Some points, one per row:
-1.26|2.86|1.77|0.59|1.01|0.01|1.14|1.89|0.95|1.58|1.14|0.83|1.35|0.92|-0.15|1.27|0.37|-0.97
0.88|1.41|0.58|0.62|1.05|1.10|-0.39|2.19|-0.63|0.32|1.59|1.29|1.88|0.04|-0.61|0.95|-1.32|-0.80
-1.59|-0.04|-0.32|1.08|2.00|1.24|2.20|0.92|1.58|1.27|0.81|0.83|-0.84|-0.35|1.26|0.95|1.77|-1.18
0.04|0.05|0.68|0.13|0.10|-0.34|0.84|0.96|0.95|0.95|-0.58|0.98|0.66|1.56|-1.67|0.32|-0.04|0.42
-1.33|0.08|-0.56|-1.09|-0.37|0.84|1.64|0.78|1.58|1.27|1.36|0.54|-0.47|0.13|1.32|0.63|1.20|-0.90
-1.81|0.26|-0.53|-1.08|-1.20|-0.85|1.93|0.56|1.58|1.27|0.62|0.94|-0.83|0.12|1.24|0.95|1.54|-1.24
-0.03|-1.45|1.06|0.61|-0.48|-0.83|0.19|-0.23|1.27|0.00|-0.54|-0.77|-1.13|0.03|0.31|0.63|1.48|0.64
0.68|0.46|-1.44|-1.60|0.14|0.40|-1.31|-1.23|0.00|0.00|1.58|0.52|-0.21|-1.21|1.07|0.32|-0.42|-0.52
-0.29|-1.38|0.71|0.16|-1.06|-1.04|0.03|-1.81|0.00|0.63|-0.84|-0.74|-0.41|0.96|0.43|0.32|0.92|1.13
1.54|-0.25|-0.99|0.15|-0.87|-0.23|-2.32|-1.43|-1.58|-1.58|-0.44|-0.24|1.28|0.66|-1.09|-0.63|-1.67|1.50
0.39|-0.44|-1.57|-0.85|0.86|0.54|-1.10|-1.28|-1.58|-1.58|-0.79|0.33|0.07|-1.04|1.17|0.00|-0.01|-0.56
0.66|0.92|-1.89|-1.66|-0.18|-0.70|-1.71|0.18|-1.58|-0.95|-0.26|-0.43|1.38|-0.17|-0.69|-0.32|-1.25|-0.10
-0.82|0.76|-0.89|-1.05|-1.35|-2.27|0.02|-0.13|-0.63|0.00|-0.34|-0.29|-0.19|0.79|-0.99|1.58|-0.24|-0.87
-0.37|0.72|2.60|2.25|1.29|0.39|1.32|-0.46|1.27|0.00|-1.08|-0.98|-1.09|0.56|0.61|0.00|1.40|0.50
1.45|-1.66|2.29|2.42|2.12|2.05|0.06|-0.08|0.00|-0.95|-0.61|-0.76|-0.67|-0.23|0.77|-1.58|0.18|1.58
-0.36|0.62|-0.05|0.48|0.20|-0.38|1.54|1.65|1.27|1.58|0.84|1.53|1.43|0.55|-0.70|1.27|-0.30|-1.07
0.24|-0.50|0.33|0.66|0.08|-0.02|0.52|0.91|0.63|0.95|-0.70|0.73|0.58|1.49|-0.93|0.32|0.08|0.80
-1.37|0.03|-0.70|-0.81|0.17|0.17|2.17|0.76|1.58|0.95|1.67|0.62|-0.57|-0.59|1.57|0.63|1.12|-1.50
1.01|-0.77|0.46|1.29|1.32|1.51|0.02|0.02|0.00|-0.63|-0.78|-0.69|-0.30|0.13|0.50|-1.58|-0.11|0.75
-0.34|-1.66|1.86|2.29|1.07|0.98|1.10|-0.49|0.95|0.32|-0.19|-0.83|-1.23|0.92|0.31|-0.63|1.44|0.48
0.02|-0.85|0.29|1.66|0.15|-0.35|0.61|0.71|0.95|0.95|-0.88|0.58|0.91|2.00|-0.79|0.63|0.02|0.87
-1.39|-0.25|-0.37|-1.48|1.46|0.82|1.70|1.04|1.58|0.95|0.79|0.75|-0.52|0.43|1.58|0.63|1.70|-1.17
-1.14|1.37|-0.82|-1.42|-1.86|-0.54|1.30|1.36|1.27|1.58|1.57|1.38|1.22|0.68|-0.28|1.58|0.34|-0.78
-1.04|0.97|-0.78|-1.12|-1.61|-1.70|1.18|1.47|1.27|1.58|1.31|1.80|1.33|0.20|-0.63|0.63|-0.24|-1.37
0.40|-0.10|0.31|-0.03|-1.94|-1.78|-0.71|0.29|-0.32|0.63|-0.57|0.26|0.69|2.23|-1.32|0.32|-0.44|0.69
24 more points follow, each with its number after it:
0.00|-0.18|0.34|-0.19|-1.48|-1.85|-0.66|-1.66|0.32|0.95|-0.27|0.86|0.82|2.11|-0.92|0.95|-0.31|0.62 0
-0.27|-0.05|-1.69|-1.16|0.23|0.12|-1.12|-1.03|-1.58|0.00|0.88|-0.02|0.08|-1.33|1.44|0.00|0.09|-0.62 1
0.93|1.27|-1.79|-1.26|-1.65|-0.87|-1.64|-0.65|-1.58|-1.27|0.93|1.48|1.90|-0.10|-0.53|0.32|-0.91|-0.40 2
-1.50|-0.11|-0.46|-1.27|-0.45|-0.80|0.31|-1.62|-0.32|-0.63|-0.56|0.50|-0.31|-0.30|1.07|1.58|0.94|-1.27 3
1.78|0.13|-0.89|-0.17|-0.96|-0.33|-2.29|-1.76|-1.58|-1.58|-2.41|-2.19|0.84|1.04|-0.78|-1.27|-1.69|1.08 4
0.30|0.03|-1.73|-0.92|0.82|0.52|-0.61|-1.37|-1.58|-1.58|-0.24|-2.03|-1.78|-1.51|0.80|-0.32|0.15|-0.53 5
0.97|-1.38|0.18|0.11|-0.32|0.72|-1.64|-2.37|-1.27|-1.58|-2.32|-3.12|-2.58|-2.22|0.77|-0.95|-0.15|1.02 6
0.28|1.47|-1.52|-1.17|-0.80|-0.48|-1.83|-0.85|-1.58|-1.27|-0.65|-1.26|-0.57|-2.19|-2.46|0.00|-1.44|-0.04 7
-2.07|-0.41|-0.69|-0.72|-0.11|-0.99|0.39|-1.34|0.00|-0.32|-0.81|-1.69|-2.52|-2.63|-0.41|-1.27|1.42|-1.51 8
-0.70|0.73|-0.39|-0.93|-1.88|-2.74|-0.36|-0.42|-0.32|0.00|-0.42|-1.03|-0.78|-1.96|-2.24|-1.58|-1.51|-1.14 9
1.42|-0.62|0.43|0.53|0.36|1.29|-1.23|-1.26|-1.27|-1.58|-1.82|-2.27|-1.62|-2.17|-0.54|-1.58|-1.06|-0.08 10
-0.30|1.72|2.01|0.47|0.56|-0.37|0.89|1.77|1.27|1.58|1.53|1.38|1.12|0.47|-0.57|0.95|-0.24|-1.06 11
0.59|-1.45|-0.06|1.95|1.31|2.58|0.05|0.25|0.32|-1.27|-0.80|-1.05|-0.95|-0.55|0.97|-1.58|0.16|1.39 12
1.70|-0.63|-0.96|0.95|1.12|1.14|-0.72|0.48|-0.63|-0.32|0.01|0.09|0.99|0.52|-1.26|-0.63|-1.52|1.46 13
-0.71|0.96|-0.57|-1.31|-1.27|-0.09|1.21|2.16|0.95|1.58|0.99|1.74|1.23|0.41|-0.89|1.58|-0.19|-0.54 14
0.45|1.40|-0.69|-0.75|-0.06|0.36|-0.36|1.27|-0.63|0.63|1.58|1.51|1.60|0.26|-0.36|-0.32|-1.16|-0.40 15
-1.03|0.96|-0.05|-1.27|-0.51|-1.26|0.19|1.97|0.95|1.58|1.28|1.26|0.79|1.11|-0.65|1.58|-0.41|-0.82 16
0.02|0.36|-0.92|-0.99|1.09|0.94|-0.55|-0.02|0.32|-0.63|0.93|-0.04|0.24|-0.88|1.53|-0.63|0.09|-0.78 17
-1.03|0.17|-0.27|-0.52|0.25|-0.63|0.22|-0.58|0.95|0.63|0.74|0.19|0.14|-0.61|1.20|0.32|1.19|-0.94 18
1.03|-0.94|-0.08|0.48|0.00|0.68|-0.79|-1.65|-0.95|-1.27|-0.36|-0.65|-1.10|0.28|0.67|-0.95|0.03|0.81 19
1.17|-1.42|-0.42|0.53|0.39|0.74|-1.11|-1.54|-0.95|-1.27|-0.98|-1.25|0.06|0.18|0.70|-1.27|-0.10|1.45 20
0.01|0.32|-0.27|-0.79|1.52|1.02|-0.43|-0.68|-0.95|-0.63|0.29|-0.63|0.34|-0.67|0.76|0.00|0.48|-0.33 21
1.90|-0.48|0.44|2.16|0.56|0.88|-1.07|0.45|-1.27|-0.95|-0.36|-0.06|0.93|0.64|-0.75|-0.95|-1.27|1.35 22
0.52|0.53|-1.51|0.35|1.52|1.41|-0.44|1.27|-0.95|0.00|1.05|1.12|1.78|-1.12|-0.26|0.00|-1.46|-0.10 23
Which of these numbered points is nearest to each point below, looking only along the 4 directions in which the first points spread most? Its number follows each.
0.65|1.32|-1.70|0.77|1.28|1.71|-0.06|1.66|-0.63|0.63|1.76|1.20|1.53|-0.39|-0.04|0.32|-1.26|-0.91 > 23
0.38|-0.45|0.75|0.23|-1.89|-1.28|-0.05|-0.78|0.00|0.32|-0.64|0.57|0.84|1.50|-1.30|0.95|-0.56|0.62 > 0
0.55|1.45|-1.65|-1.20|-0.60|0.62|-0.30|1.40|-0.63|0.63|1.72|1.32|1.66|0.15|-0.47|-0.32|-1.37|-0.42 > 15
0.77|1.39|-1.56|-0.93|-0.62|-0.19|-0.99|0.64|-1.27|-0.32|0.64|0.34|1.25|-1.03|-1.46|-0.32|-1.94|-0.63 > 2
-1.06|1.68|-0.25|-1.39|0.74|-0.27|1.04|1.63|0.63|1.58|1.44|2.16|1.12|0.32|-0.52|1.27|-0.47|-1.06 > 14
1.67|-0.06|-0.82|0.83|-0.78|0.50|-1.59|0.80|-0.95|-0.32|-0.25|0.12|0.80|0.34|-0.96|-0.95|-1.59|1.01 > 13
1.67|-0.28|-1.13|0.29|-1.06|-0.65|-1.65|-0.58|-1.58|-1.58|-2.31|0.16|0.92|0.63|-1.11|-0.95|-1.30|0.99 > 4
0.33|-0.37|1.16|0.05|-1.99|-1.18|-0.11|0.23|0.00|0.32|-0.91|0.14|0.87|1.82|-1.19|0.63|-0.13|0.99 > 0
0.55|-1.69|0.43|0.68|0.53|0.79|-0.59|-0.70|-0.32|-1.27|-0.79|-0.99|-0.39|-0.02|1.04|-0.63|0.58|1.11 > 19
-0.56|-1.90|0.31|0.61|-0.03|0.02|0.52|-1.25|0.63|-0.63|-0.87|-0.63|-1.27|0.93|1.53|1.27|1.36|1.00 > 8
-0.53|-1.22|0.69|0.64|-1.08|0.22|0.73|-1.24|0.63|0.00|-0.43|-0.04|-1.08|0.38|0.79|-0.63|1.29|0.27 > 8
1.05|-1.50|-0.37|1.28|2.07|2.15|0.04|-0.35|0.32|-0.95|-0.60|-0.99|-0.13|-0.55|1.15|-0.95|0.39|1.00 > 12
-0.93|-0.67|0.55|0.11|-0.80|-0.24|0.26|-1.61|0.00|-0.95|-1.59|-1.12|-1.46|0.68|1.32|-0.63|1.11|0.49 > 8
1.80|0.32|0.69|1.88|0.55|0.84|-1.08|0.30|-1.27|-0.95|-0.82|0.22|0.73|0.24|-0.93|-1.27|-1.47|1.12 > 22
-0.91|0.94|-0.04|-1.08|-1.25|-1.45|0.12|1.50|0.95|1.58|0.84|1.34|1.27|0.55|-0.49|1.27|0.07|-1.00 > 16
-1.08|1.40|-0.57|-1.35|-1.44|-1.47|0.15|0.31|-0.32|0.32|0.40|0.12|0.64|-0.85|-1.52|0.32|-1.10|-1.07 > 9
-1.41|0.21|0.52|-0.41|0.12|0.34|1.17|0.11|0.95|0.95|0.93|0.51|-0.28|-0.06|0.86|0.63|0.73|-1.14 > 18
-0.49|1.24|-0.31|-0.66|-1.52|-1.85|0.61|1.27|0.95|1.58|0.87|1.32|0.85|1.01|-0.66|1.58|0.05|-0.84 > 16
0.32|1.04|-1.71|-0.90|0.72|0.37|-0.51|1.07|-0.63|0.95|1.19|1.17|1.22|0.47|-0.28|-0.32|-0.96|-0.61 > 15
-0.34|1.06|-0.66|-0.50|-0.51|-0.68|0.94|1.43|0.95|1.27|1.41|1.51|1.42|0.66|-0.74|1.58|-0.23|-0.95 > 14
0.58|-1.68|-0.29|0.65|0.95|1.22|-1.18|-0.98|-0.95|-1.58|-1.15|-1.63|-0.89|-0.76|0.24|-1.58|-0.50|0.86 > 10
0.78|1.84|-0.39|-0.21|0.01|0.41|-0.36|2.08|-0.95|0.95|1.76|0.92|1.92|-0.89|-0.66|0.00|-1.56|-0.60 > 15
-0.06|-0.04|-1.64|-1.12|-0.37|0.33|-0.69|-0.97|-0.95|-0.63|0.95|0.65|0.19|-0.89|1.31|0.00|0.18|-0.82 > 1
-0.04|-0.61|0.47|-0.35|-2.08|-1.89|-0.53|-0.40|-0.95|0.95|-0.30|0.87|0.67|1.72|-1.06|0.95|-0.58|0.95 > 0
1.18|-1.39|-0.35|0.39|1.00|1.08|-1.19|-1.43|-0.95|-1.58|-0.33|-0.68|-0.43|-0.48|0.75|-1.58|-0.03|1.33 > 10
-0.48|-1.30|0.79|0.64|-0.11|0.16|0.61|-1.03|0.32|-0.95|-1.63|-1.17|-2.15|-1.35|0.55|0.32|1.21|0.62 > 8
0.13|0.33|-1.65|-0.98|0.30|0.88|-0.20|-0.81|-0.95|-0.95|0.10|-0.25|-0.69|-1.19|1.32|0.32|0.16|-1.12 > 1
0.51|-0.52|0.63|1.18|-1.69|-1.29|0.17|0.61|0.63|0.32|-0.88|0.29|0.43|1.72|-0.91|0.32|-0.05|1.07 > 0
-0.55|-1.02|1.45|0.34|-0.25|-0.54|0.47|-1.04|1.27|-0.32|-1.11|-1.70|-1.56|-0.09|0.47|-0.95|1.22|0.32 > 8
0.92|1.81|-1.02|-0.31|-0.47|0.21|-1.26|1.16|-1.27|-0.32|1.01|0.06|1.14|-0.19|-1.17|-0.63|-1.40|-0.07 > 15
-1.35|1.10|0.65|-0.82|0.68|-0.19|1.27|0.10|1.27|0.63|0.63|0.72|-0.61|0.74|0.84|1.58|1.59|-1.12 > 18
